In the rows, 128 means zero.
runs of hidden systems
C, run 1 (10 x 26)
[[167 130 140  83 148  90 153 132 123  98  95 182  67  93 151 131 133 173
  129 146 164 107  93 118 133  91]
 [ 86 131 133 118 136 139  65  81  90 136 126 154 159 127  97 158 149 111
   84 112  99 108 161 107 203 102]
 [ 82 111 108 143 106 149  99 134 169 130 136  81 106 144 113  96 115  96
  157 160 103 188 129 116  80 174]
 [172 182 100 139 127 129 192 163 118 128 144  73 139 102 150 144 101 155
  115 140 164 117  95 177 115 106]
 [164 102 189 155 136 131 151 119 105 138 112 184 166 167 120 125 153 131
  146  75 148  72 155 116 137 127]
 [ 95  86 109  62 145  85  95 108 161 119 120 178  78  88 136 119 141 125
  155 135 111 137 103  84 121 142]
 [108 179 115 123 134 144  82 125 115 139 169  91 124 122 139 141 122 149
   64 166  97 166 151 157 189 110]
 [128 121 150 184  99 179 152 147 114  91  75  97 143 179  97 110 119 102
  142 132 136 146 139 153  79 142]
 [170 129  82 109 129  90 171 133 146 157 131 119 138  96 139 149 130 108
  164 123 182  56  79 109  94 121]
 [131 137 178 126 136 110 121  94 112 169 191 178 135 119 145 115 143 185
  130  84 102 125 159 110 179 135]]
N, run 2 (10 x 26)
[[145  76 157 116 118 123 158 134 133 132 170 170 163 103 133 108  97 158
  176  51  97 123 115 121 104 150]
 [139 153 157  75 158 149 107 124 189 149 134 123  92 125 154 110 131 139
   80 182 144 101 115 109 172  80]
 [ 80 147 116 164 129 103 114 108  68  92  70 163  93 139 115 131 173 132
  141 147 115 173 156 162 135 145]
 [155  62  91 104 106 132 111 172 137 100 144 103 178 122 108 171  87  84
  118  89 114 125 109 121  93 148]
 [144 190 151 163 113 171 145 103 135 178 168  70 117 129 131  96 111 156
  144 164 165 106 120 106 128 100]
 [100 146 157 115 158  86 194 108 130 123 100 194 143 120 141 115 170 143
  138  80 112 126 138 172 150 149]
 [153  56 106  94 148 113  42 155 163 131 133 147 104 147 153 150 140 104
  115 158 131 123 137  84 130 130]
 [119 162 121 156  88 162 110 120  53  95 125 109  95  96 107 117  82 171
  138 162 116 154 110 146 128  88]
 [113 152 138 116 129 138 181 135 158 116 111 107 194 153  95 142 137  77
   79  81 116 126 131 158 140 159]
 [139 111 117 154 146 103 123 117 161 185 154 109  94 143 155 123 160 126
  191 151 182 117 130  72  85 156]]
Q, run 3 (10 x 26)
[[100  87 104  81 157  88  76 121 148 108 146 133  79  94 140 158 134 143
  115 133 110 191 130  89 131 153]
 [106 127 116 143 127 195  79 154 110 101 117  75 124 124 144 118  82 134
  110 177 108 154 132 171 135  83]
 [133 184 116 170  94 136 193 140 115 136  88 120 166 153 102 103 140  90
  147 129 143  81 114 182 113 130]
 [179 109 126 131 130  65 156 125 134 164 168 148 145 136 124 158 160 127
  145  75 162 104 135  80 111 175]
 [116  72 186  86 159 151  92 112 154 117 162 147 104 102 152 116 101 180
  123 113 105 157 132  80 150 111]
 [ 70 164 117 102 147 151 110 115 134 103  70 135  98 116 136 103 132 115
  101 185 106 137 119 175 163  87]
 [145 164  57 186  85  95 119 155  81 137 119 112 131 153 111 146 150  93
  140 158 139 131 135 168 101 159]
 [188  85 150 145  94 146 158 151 133 131 176 103 173 133 104 142  90 132
  144  73 142 116 118  91  84 149]
 [107 132 199  85 183 152 161  84 176 149 134 134 133 115 146 117 134 154
  114 105 146 101 129  89 166  95]
 [ 70 141 105 118 163  84  99 110 114 131 100 181  85 114 164 120 172 146
  142 154 101 158 146 170 163 135]]
R, run 4 (10 x 26)
[[154 143  94 169 108  93 140 165  73 128 136 166 166 131 144 136 134 142
  140 101 104 122 144 212 135 149]
 [208  79 177 120 104 128 129 155 151 114 146 138 103 164 110 128 117 140
  124 120 153 134 125  64  88 146]
 [ 75 162 150  91 148 139 134  56 124 128 114 123  91  81 107 119 130 148
  129 143 142 121 100  74 160  87]
 [ 68 130  88 128 164 120  98 132 137 137 118 124 177 138 145 153 156  83
   97 116  86 139 166 188 169 150]
 [172 107 100 161  99 132 121 193 144 129 144 104 107 145 155 103 103 135
  165 164 134 154 116 162  61 152]
 [185 145 168 131 108 141 169 116  72 107 120 149 133 108 105 134 107 171
  125 108 161  78 102 111 140  75]
 [ 84 131 167 116 149 116 124  73 164 154 126 148 141 159  96 128 181  90
  108  98 125 127 164  72 159 163]
 [ 84 122  63  97 143  96 101 139 156 128 152 106  88  81 163 129 119 136
  146 156 101 186 109 147 113 151]
 [173 120 132 141 132 174 105 177  96 105 117 123 150 139 159 133  90 149
   97 150 127 102 136 191 152  72]
 [139 144 166 167  87 142 172 109 122 129  88 145 136 175  78  94 152  97
  162 117 151  97 128 106  92 147]]
E, run 5 (10 x 26)
[[170 130 119 166  99 125 162 144 152 181 133 134 147 157 129  93 138 102
  194 126 159  71 111 126  81 151]
 [189 141 131  91 121  66 148 140 112 128 179 174 109  95 139 149 132 186
  101 101 123 132 114 121 151 135]
 [ 81  90 183  94 170 151  74  97 148  98 100 149  94 143 126 131 145 133
   96 140 114 164 160  87 164 117]
 [ 66 138  67 140 123 146 120 128 131 115  92  83 115 102 129 109 110  90
  171 175 127 137  95 158  93 119]
 [168 167  99 178  91 126 135 157  78 148 161 102 190 151 115 156 124 118
  106 112 126 109 149 178 144 137]
 [183 102 213 123 122 137 171 130 159 128 139 154 125 157 115 108 127 153
  136  91 158 116 132  76 104 139]
 [ 95 127 110  54 174  89 135  95 156 128 116 162  93  66 154 137 140 142
  134 128 135 111  92 108 152 104]
 [ 71 124  98 154 135 129  42 124 105 138 133 140 120 146 144 123 151 116
  129 158  79 168 173 160 161 142]
 [166 117 123 155  78 172 140 184 132  87 113  78 128 151 104 113  83 113
  127 154 134 152 111 148  71 134]
 [162 184 145 127 132 125 196 102 107 142 125 110 159 118 102 159 139 131
  101 101 177  69 111 114 152  99]]
Q, run 6 (10 x 26)
[[ 96 139  76 140 138 143 130 119 148 174 128  90 122  94 158  99 114 114
  199 166 153  88  92 128  97 107]
 [184 171 128 134  97 103 149 153  93 145 170 165 162 123 136 128 122 165
   97 100 104 107 130 185 168 125]
 [147  79 189 118 133 129 124 137 171 102  95 163  98 189 108 115 156 110
  116 125 138 149 148  80 102 158]
 [ 86 132  97 103 156 124 117  82 100 114 120  93  88  59 124 156 116 148
  149 147 159 135  94  78 128  96]
 [ 92 148 104 145 116 150  90 140 107 147 154 122 189 133 136 127 117 115
  101 116  67 130 162 198 175 129]
 [169 129 139 141 111 123 175 176 192 134 108 130 107 168 143  84 138 110
  152 153 150 128 112 145  68 163]
 [180 126 141 125 144 106 149 107  67 109 130 131 117  99 122 188 131 173
  122 106 186 100 118  85 141  92]
 [ 58  98 157 117 126 152  67  87 135 138 138 164 156 135 104 106 134 108
  129  98  68 135 161 108 166 135]
 [108 159  80  93 131 111 147 156 196 134 128  95  86 103 154  99 124 116
  132 181 123 159  87 161 103 141]
 [190 142 124 185 127 131 133 161  53 109 129 105 140 148 142 173 123 163
  103 134 158 128 159 168 140 107]]
Z, run 7 (10 x 26)
[[148 183 134 126 118 143 101 136 160 160 121 123 127 177 121 114 156  92
   66 182 137  92 144 139 176 110]
 [ 97 134 120 166 100  94 140 107  83 104 110 150  87 127 101 112 148 141
  178 124 113 192 132 129  90 177]
 [163  77 102 104 146 140 131 156 128 115 154  84 191 101 131 189  91 114
  112  83 150  94 108 110 120 114]
 [113 162 191 145 145 174 122 100 168 182 147 130 109 151 157  61 138 155
  138 166 130 113 150 120 156 103]
 [113 144 103  98 130  67 172 141 114  80  75 184 111 109 119 138 152 124
  122 113 104 155 110 184 121 152]
 [171  81  85 148 116 132  43 150 106 142 160  95 132 150 128 176 123 105
  118 152 154 115 145  82 120 125]
 [ 82 146 185 128 109 187 157  84 124 123 137 122 131  98 102  73  85 161
  156 114  98 137 107 118 133 103]
 [137 162 103 107 157  86 184 144 174 138 105 116 155 150 138 159 172  84
   84 118 149 112 129 163 136 156]
 [148  91 121 178 138 112  74 141  95 145 149 146  81 141 174 126 135 170
  185 159 141 151 157 119 109 137]
 [128 102 145  72 104 161 131 128 114  77 110 163 158  88  94 125  78 128
  107  90  92 100  90 131 146  83]]
V, run 8 (10 x 26)
[[120 179  51 120  94  93  81 127 117 162 182  97 116 100 114 149 128 115
  104 165 106 145 120 128 151 138]
 [126 151 187 154 113 168 178 144 122  88 129 106 136 149 114  99 105 159
  103 112 101 194 148 168 120 144]
 [142  93 143 133 181 145 165 133 159 134  80 115 146 147 159 139 143  99
  156 120 194  65 125 117 104 106]
 [124 134  96 132 107  90  76  93  87 180 174 179 121  99 123 123 145 146
  173 123 116  89 125  95 156 122]
 [137 122 142  73  98 115 122 158 158  81 142 149 112 120 107 118 106 138
   68 119  68 193 118 147 136 157]
 [111 148 132 149 165 170 132 133 142 111  73  60  99 157 142 134 138 111
  109 191 180 141 138 136 121 102]
 [105 118 106 182 122 132 143 103  52 146 125 137 180 108 118 139 125 127
  197  80 134  86 130 138 117 122]
 [177 121 127  85 100  94 135 154 189 168 196 151 147 127 125 116 126 119
  109  98 103 112 109 108 124 165]
 [132 165 179 112 150 137 125 115 142 112 113 133  42 131 147  99 143 181
   97 193 142 168 132 118 150 101]
 [ 76  75 111 137 162 144  98 117  73  78  60 138 160 127 122 171 133 102
  134 100 116 126 149 154 143 109]]
C, run 9 (10 x 26)
[[ 90 127 120 134 199 140 196 130 156 132 105  84 151 103 183 137 127 131
  157 110 161 123 120 173 111 121]
 [159 112 115 148 126 104 107 160 107 160 128 205 152 146 167 112 151 131
  156 121 108  76 146 190 152 129]
 [162 109 140  77  70 111  91 138 123  87 128 188  84 122  81 114 112 135
  106 140  92 143  97  91 126 129]
 [101 174 139 111 146 149 121  88 137 125 131  56 112 124  97 161 134 116
   67 158 159 151 131  76 158 108]
 [ 67 126 121 199 154 159 151 111 110 152 122  75 165 136 145 122 135 118
  187 113 143 140 153 154 102 148]
 [175  91  99 115 120 108 159 191 156 139 144 157 156 111 173 115 104 133
  166 106 114  95 103 183  90 140]
 [194 154 179  99 109 105 119 128 125 129 132 202  91 141 120 112 146 165
   84 145 129 101 127 113 173 106]
 [ 63 121 138 113 136 130  98  70  99  85  86 126 103 117  76 156 148 106
  107 126 123 165 140  78 146 127]
 [ 83 123  71 147 149 155  91 137 152 160 157  39 153 119 152 144 111  96
  142 152 131 145 135 132 112 136]
 [167 158 144 169 100 149 187 163 122 146 149 124 148 136 153  80 100 162
  165 121 123 114 119 196 102 131]]
E, run 10 (10 x 26)
[[ 80 167 148 155 113 119 121  71  95 166 176 147 140 116 112 108 147 159
  145  96  87 155 159 122 166 155]
 [138  52 129  92 149 141 126 184 198 101 127 111 146 138 151 132 100 101
  120 109 111 157 124 139  87 156]
 [150 188 116 148 152 129 130 124 106 147 107 107  85 126 163 138 147 156
  118 195 188  95 122 141 152  74]
 [103 121 148 144  81 128 130 109  72 101 112 197 155 123  82  96 123 132
  153  82  74 130 132 153 136 140]
 [156  91  99  90 124 116 100 143 189 144 160  83 134 140 111 159 122  81
  108 132 146 128 109  59 101 153]
 [102 190 154 148 169 134 170 108 117 142 146  90  96 102 171 114 136 198
  128 146 145 166 142 161 152 113]
 [120  65 136 127 134 146 111 152 113  91  68 188 174 147 127 124 126  96
  141  89  97  94 138 175 131 115]
 [172 147  88 132  87 105  90 130 142 173 156 117  86 138 112 121 138 110
  145 185 166  99 103  65 105 130]
 [104 172 157 114 120 119 175 109 101  99 157 121 127  91 112 133 113 181
   90  87  89 195 133 156 152 145]
 [105  56 145 125 184 159 108 133 168 119  81 117 160 167 141 151 144  77
  123 114 149 105 155 110 119 125]]
J, run 11 (10 x 26)
[[153 128  62 130 114  87  89 163 146 171 164 148  93 112 173 106 129 135
  170 175 122 116 107 151 110 139]
 [205 146 173 127  79 137 119 151  88  95 136 167 116 146 101 126 111 165
   73 136 118 125 131 133 157 103]
 [ 84 129 169 113 146 144 155  69 136 101  83 104 129 137  72 147 149  94
  113 107 157 137 128  62 125 131]
 [ 66 133  61 139 166 114 128 118 126 159 159  79 149  77 166 147 123 130
  172 116 122 149 124 152 120 144]
 [178 105 135 141 109 143 103 199 151 140 152 154 143 162 170  92 108 143
  130 139  93 123 142 192 126 135]
 [177 141 169 115 108 123 146 117 127 107  74 170  75 151  98 111 147 126
  120 159 170  84 105  86 121 102]
 [ 80 153 107 118 131 101 128  63  73 127 144 117 143  84  85 179 140 127
  115  87 123 135 129  93 163 132]
 [ 84  90 130 123 143 158 105 152 179 135 170  83 150 132 153 113 103 125
  127 116  81 194 149 147 116 165]
 [167 139 125 138 144 145 154 177 153 122  86 121 102 145 175 101 119 133
  138 184 169  97 107 179 104  94]
 [162 140 128 154  97 100 126 103  56 136 108 189 149 143  91 144 163 119
  141 104 142  64 133 113 152 119]]
V, run 12 (10 x 26)
[[ 67 105  82 130 156 107  65 112 147 153 138 119  83 113 160 124 151 125
  168 166 117 169 139 108 118 153]
 [151 145  88 140  97 132 136 181  81  91 134 120 150 102 140 140  82 150
  111 125  95 146 114 217 128 113]
 [164 147 178 154 105 167 146 134 156 142 108 111 158 198  92 108 142  84
  104 135 153  89 144 114 125 130]
 [118 120 143 122 146  95 167  71 116 137 119 144  88  90 121 132 145 158
  190 108 172 120 103  60 101 129]
 [112 110 102  82 166 100  83 137 137 141 178 139 152  92 167 162 126 143
   87 100  88 139 148 144 183 131]
 [115 131 138 145 103 175  97 166 161 119 106 127  95 166 141  65 110 123
  133 192  90 163 136 172 112 129]
 [154 153 106 148 114 118 181 130  74  85  58 124 133 124  98 160 134 104
  134 126 175  87 103 149 108 108]
 [140 117 137 148 126 120 107  93 125 178 196 105 167 142 101 159 146 116
  128  85 143 115 156  50 139 158]
 [108 121 159  80 143 135 152 129 184 128 161 139  92  77 165  76  93 183
  148 126  97 169  97 134 120 128]
 [120 149 113 123 168 119 111 148 125 117  70 159 128 151 166 142 164 112
   84 164 129 106 151 201 177  97]]
R, run 13 (10 x 26)
[[133 191 168 110 164 119 163 104 164 150  98 138  99 150 140 114 178 131
   85 164 166 101 137 124 172 103]
 [ 76 102  90 157 134  92  83 112  74 110 104 156 109 128 123 145 161 119
  163 125 101 175 159 137 121 165]
 [168  74  97  94 102 156  95 178 153 117 163  99 163 107 129 141  66 109
  117 124 118 106  92 120 105 112]
 [136 212 182 156 117 161 178 100 133 158 133 106 116 142 123  81 131 156
  114 157 149 112 126 138 151 100]
 [ 97 113 120 138 163  71 166 111  98 104  90 163 136 130 124 164 177 122
  143  78 135 153 151 141 124 171]
 [151  58  97 101 134 127  44 154 163 155 173 126 115 121 158 138 110 122
  145 150 129 119 122  78 117 127]
 [113 184 160 116  93 179 140 120 121 112 123 136 121 107 111  71  88 158
  112 153  89 127 105 172 158  81]
 [133 153 120 146 145 100 174 136 126 106  73 118 150 173 106 173 175  81
   90 116 159 135 149 151 123 162]
 [136  82  99 160 130 111  87 120 114 161 176 102 108 113 145 146 121 148
  196 126 155 142 132  71  87 146]
 [125 123 166  76 128 165 143 129 146 123 150 158 162  83 141  96  80 164
  114  94  85  94 101 155 169  85]]
Z, run 14 (10 x 26)
[[157 119 138  68 185 110 166 156 159 100 121 129 128  98 170 163 119 155
   77 109 147 119 111 148 154 100]
 [117 125 131 156 133 148  49 133 124 143  96 150  91 175 147 106 156 117
  126 198 124 127 165 141 154 110]
 [102 128  86 113  63 111 135 122  94  92 114 148 130  85  71 117  99 108
  157 109  86 142  82 134  94 144]
 [177 151 128 148 124 138 141 135 142 165 187  54 168 145 113 171 122 116
   89 114 169 111 135  90 129 136]
 [ 93 120 201 156 175 149 171 105 138 129 111 146 109 138 165  86 142 182
  177 111 132 160 155 136 119 130]
 [135  95  77  70 159  86 121 160 146 108  85 174 136 104 158 156 139  98
  116 128 131  84  99 163 137 111]
 [144 146 114 146  76 137  40 125 102 162 174 136  95 144 111 111 121 136
  117 184 108 134 142 100 153 118]
 [108 143 162 118  94 147 190 115 112  69 111 107 140 116  67 123 101 130
  108  82 103 175 110 128 108 149]
 [135 125 108 154 181 125 151 133 161 168 128  63 151 152 161 169 156  94
  137 132 196  95 140 113 109 135]
 [108 114 146 141 144 126 116 120 106 147 144 190 114  99 182  80 121 193
  188 121  95 126 135 168 143 113]]
N, run 15 (10 x 26)
[[ 93 146 143  92 146 139 172 131 140  67  69 126 157 127 101 148 130  97
   63 105 110 145 124 173 149 125]
 [126 106  83 171 132 116  95 127 142 167 130  83 126 164 121 149 161  73
  163 155 172 118 140  82  87 162]
 [147 133 126 138 107 127 156 132  83 140 180 145 149  71 148 113  85 194
  177  86 107 113 104 159 122 114]
 [141 141 195  86 149 151 131 134 195 135 123 152 136 164 137 105 141 120
   57 136 114 110 146 132 179 114]
 [ 98 126 108 140 138  88 110 103 106 105  75 143  54 129 119 137 173 123
  163 172 159 160 124  97 101 143]
 [123  92  77 125 120 134  96 149  77 107 159 107 192  89 126 179  85 126
  117  84  94 125 124 158 138 119]
 [142 157 179 147  96 189 145 135 184 160 148  92 136 169 116  65 108 119
  125 154 129 122 130 122 112 126]
 [128 167 124 119 159  62 205 110 117 123  96 160  96 102 144 138 174 150
  147 120 168 120 109 142 123 140]
 [132  59 122 120 154 123  37 131 112 142 156 161 155 141 147 169 139 122
  114 107 109 113 171 102 171 125]
 [113 133 143 117  76 178 113 132 135  95 122 119  86 109 103  67  78 144
  149 170  98 161  89 125  99 106]]
J, run 16 (10 x 26)
[[135 168 113 179  83 137  98 145 117 151 172  93 107 158 122 104 122 141
  123 167 102 184 154 152 120 161]
 [184  89 161 125 129 145 186 171 123  63  88 121 131 136 123 145  98 139
  122 103 162 131 110 133  82 122]
 [106 130 135 128 173 129 125  75 131 184 129 133 156 123 137 144 165 111
  148 111 170  55 141  84 165 101]
 [ 74 137 115 117 104 102 112 116 131 139 162 173 111  93 132  80 127 156
  163 120  57 175 126 158 135 161]
 [180 121 112  93 124 119 110 189 165  89 113 112 104 153 133 153 124 105
   52 167 129 154 124 148 128 130]
 [122 138 149 189 132 175 124  93  65 123  92  96 124 146 107 138 128 135
  153 148 180  99 140 100 128  82]
 [ 98 110 111 112 112 115 172 115 137 139 148 148 189  87 108 118 111 107
  172  53  92 107 103 135 109 156]
 [156 140 136 114 157  94 112 150 197 179 181 118  94 148 180 118 156 147
  104 158 137 154 151 121 139 158]
 [130 126 158 138 137 146 118 132  68  65  66 167  83 123 142 123 121 174
  118 155 127 146 135 166 148  79]
 [105 104  96 107 105 133 100 110 125 125  98 127 176 135  68 154 134  44
  112 110 122  78 116  96 132 126]]

runs to name
run 17 (2 x 26)
[[137  54 109 124 167 156  99 157 171 158 159  85 155 123 181 138 102 118
  167 123 149 107 130 111  97 123]
 [145 181 169 124 117 148 154 121 118 143 134 169 113 107 150  71 111 188
  132 144 120  88 108 162 167  72]]
 : Q
run 18 (2 x 26)
[[139  92 179 123 143 190  83 147 116 111 132 148 171 146 146 126  95 146
   89 110  98 109 158 157 176  83]
 [114 162 130 119  85 132 147 114 156 107  71 138  82 146  76  84 141  84
  135 176 139 127  92 108  95 130]]
 : N
run 19 (2 x 26)
[[180 129 104 138 164  74 119 144 110 142 120 150  79 124 183 155 167 160
  146 165 187 108 132 129 131 110]
 [131  87 146 124  94 159  50 124  71 105 147 163 152 126  94 137  98 140
  103 108  78 125 145 109 165 102]]
 : V
run 20 (2 x 26)
[[113 117 162 152 155 140 168  98  91 129 174  92 161  96 136 151 106 183
  156  60 138 155 142 110 128 139]
 [ 94 105 158  89 172 168 131 121 206 158 110 147 152 130 162  80 127 108
  140 128 118  78 122 136 149 100]]
 : N
run 21 (2 x 26)
[[174 152 112 142  76 147 162 192 160 133 126 116 142 153 128  86 102 109
  132 156 125 110  98 185  88 139]
 [197 145 161 161 134  94 171 116  98 135 120 146 111 160 116 158 167 148
  130 115 198 100 141  86 119 132]]
 : J
run 22 (2 x 26)
[[ 90 132 125 106 134 103 174  68 100 120 111 153 137  70  98 137 135 133
  171  74 140 104  93  89 124 125]
 [113 112 100  95 154 110  57 135 163 169 184 132 151 127 160 146 141 116
   90 127  90 136 156 131 179 142]]
 : Q
run 23 (2 x 26)
[[ 61 177 142 115 165 134 144  72  88 108  86 141 113  89 127 133 147 153
  109 131 128 126 131 150 185  83]
 [101 110  59 151 110  95  77 155 128 140 119 148 147 156 129 132 154  72
  146 139  91 141 148 170 116 176]]
 : Q
run 24 (2 x 26)
[[123 153  70 155  58 131 102 141 130 160 150 101 161 150  83 111 118  67
  139 145 102 114 114 135 104 162]
 [191 150 148 140 104 111 195 143 137 133 179  87 107 123 124 129 109 172
  139 115 165 155 111  99  86 154]]
 : C
run 25 (2 x 26)
[[121 146 152 142 113 134  90  78  75 119 125 131  66 120  95 127 135 161
  134 166 152 143 130  58 140  98]
 [ 66  95 113  87 153 136 142 118 130  88 123 111 181  90 111 162 105 103
  106  68  86 156 118 144 137 140]]
 : V
run 26 (2 x 26)
[[172 115 101  82  90 141 133 170 180 137 180  99 157 101 121 124  75 110
  114 119 113 110  77 124 107 130]
 [135 197 170 135 166 104 163 108 143 153 125 129 105 156 147 131 183 152
   78 146 155 142 163 140 177 133]]
 : E
run 27 (2 x 26)
[[ 86 114 157 138 170 122 188 132 156 103  78 149 111 135 162  93 149 140
  170 112 123 166 137 179 100 158]
 [182  83  81 112 141 112  87 167 120 131 108 141 142 133 152 174 130  99
  123 141 165  58 115 126 130  95]]
 : N
run 28 (2 x 26)
[[141 125  77 150 107 114  80 187 131 112 121 118 114 167 139 135 136 100
  104 175 104 172 150 181 115 164]
 [197 147 129 151  73 159 141 145  86 106 122 103 117 125  96 130  89 145
  136 153 168  94  91 108 101  88]]
 : C
run 29 (2 x 26)
[[151 178  78 178 105 120 140 141  55 129  91 121 146 131 119 153 138 112
  129 151 157  79 123 182 134  99]
 [162 108 169 146  87 132 136 113 126 142 170 134 162 161  73 131 131 118
  129  72 125 124 144  65 113 166]]
 : V
run 30 (2 x 26)
[[123  75 134 112 109 140  89 113 149 165 199 136 158 106 117 117  99 131
  167  84  99 119 124  70 119 147]
 [112 179 154  96 149 149 154 134 175 135 135 113  89 100 169  78 111 173
  111 174 117 148 105 166 151  93]]
 : N
run 31 (2 x 26)
[[112  87 116 136 104 154 129 151 165 106  89 115 109 140 116  86 107  92
  186 154 127 141  98 120  51 146]
 [175 185  80 134 120 102 162 143  91 150 155 101 151  94 140 170 122 143
  107 129 160  81 105 160 150  98]]
 : N
run 32 (2 x 26)
[[ 96 117  90 144 178 105 106  84  92 175 126 142 150 104 159 156 163 120
  179 113 158  69 138 112 149 111]
 [140 118 124 104  84 115  88 155 148 151 186 182 128 112 135  79 103 150
  140 124  53 139 120 157 139 149]]
 : Q
run 33 (2 x 26)
[[158 117 178 110  97 138 122 128 152 131  95 214 128 161 109  76 139 110
  135 131 114  67 123 118 141 112]
 [111 178  96 101  83  83 118  97 118 118 130 130  86 121  65 142 154 102
   95 151 117 163 111  91 133 160]]
 : R
run 34 (2 x 26)
[[ 58 188 149 113 157 136 184  87 175 129  90 101 130 134 108 110 161  94
  102 132 132 145 128 138 145 138]
 [131 115  57 169 149  81 119 165 115 144 138 116 126 130 180 152 150 128
  165 138 135 152 142 175  98 167]]
 : Z
run 35 (2 x 26)
[[ 93  79 143 154 190 152 120 133 157 130 103 111  95 132 194 106 134 149
  189 151 154 157 145 132  96 125]
 [127 154  84 106 109 129 127 156 109 126 117 166 163  92 147 115 105 126
  127 134  94  75  99 213 160  89]]
 : C
run 36 (2 x 26)
[[ 23 125 134 133 168 128 129  85 153 148 110 146 130 122 145  87 157 113
  174 115  92 153 150 146 137 154]
 [161  87  55 141 121 118  88 201 128 124 136 107 136 133 164 151 107 108
  139 152 121 130 120 180  94 139]]
 : E
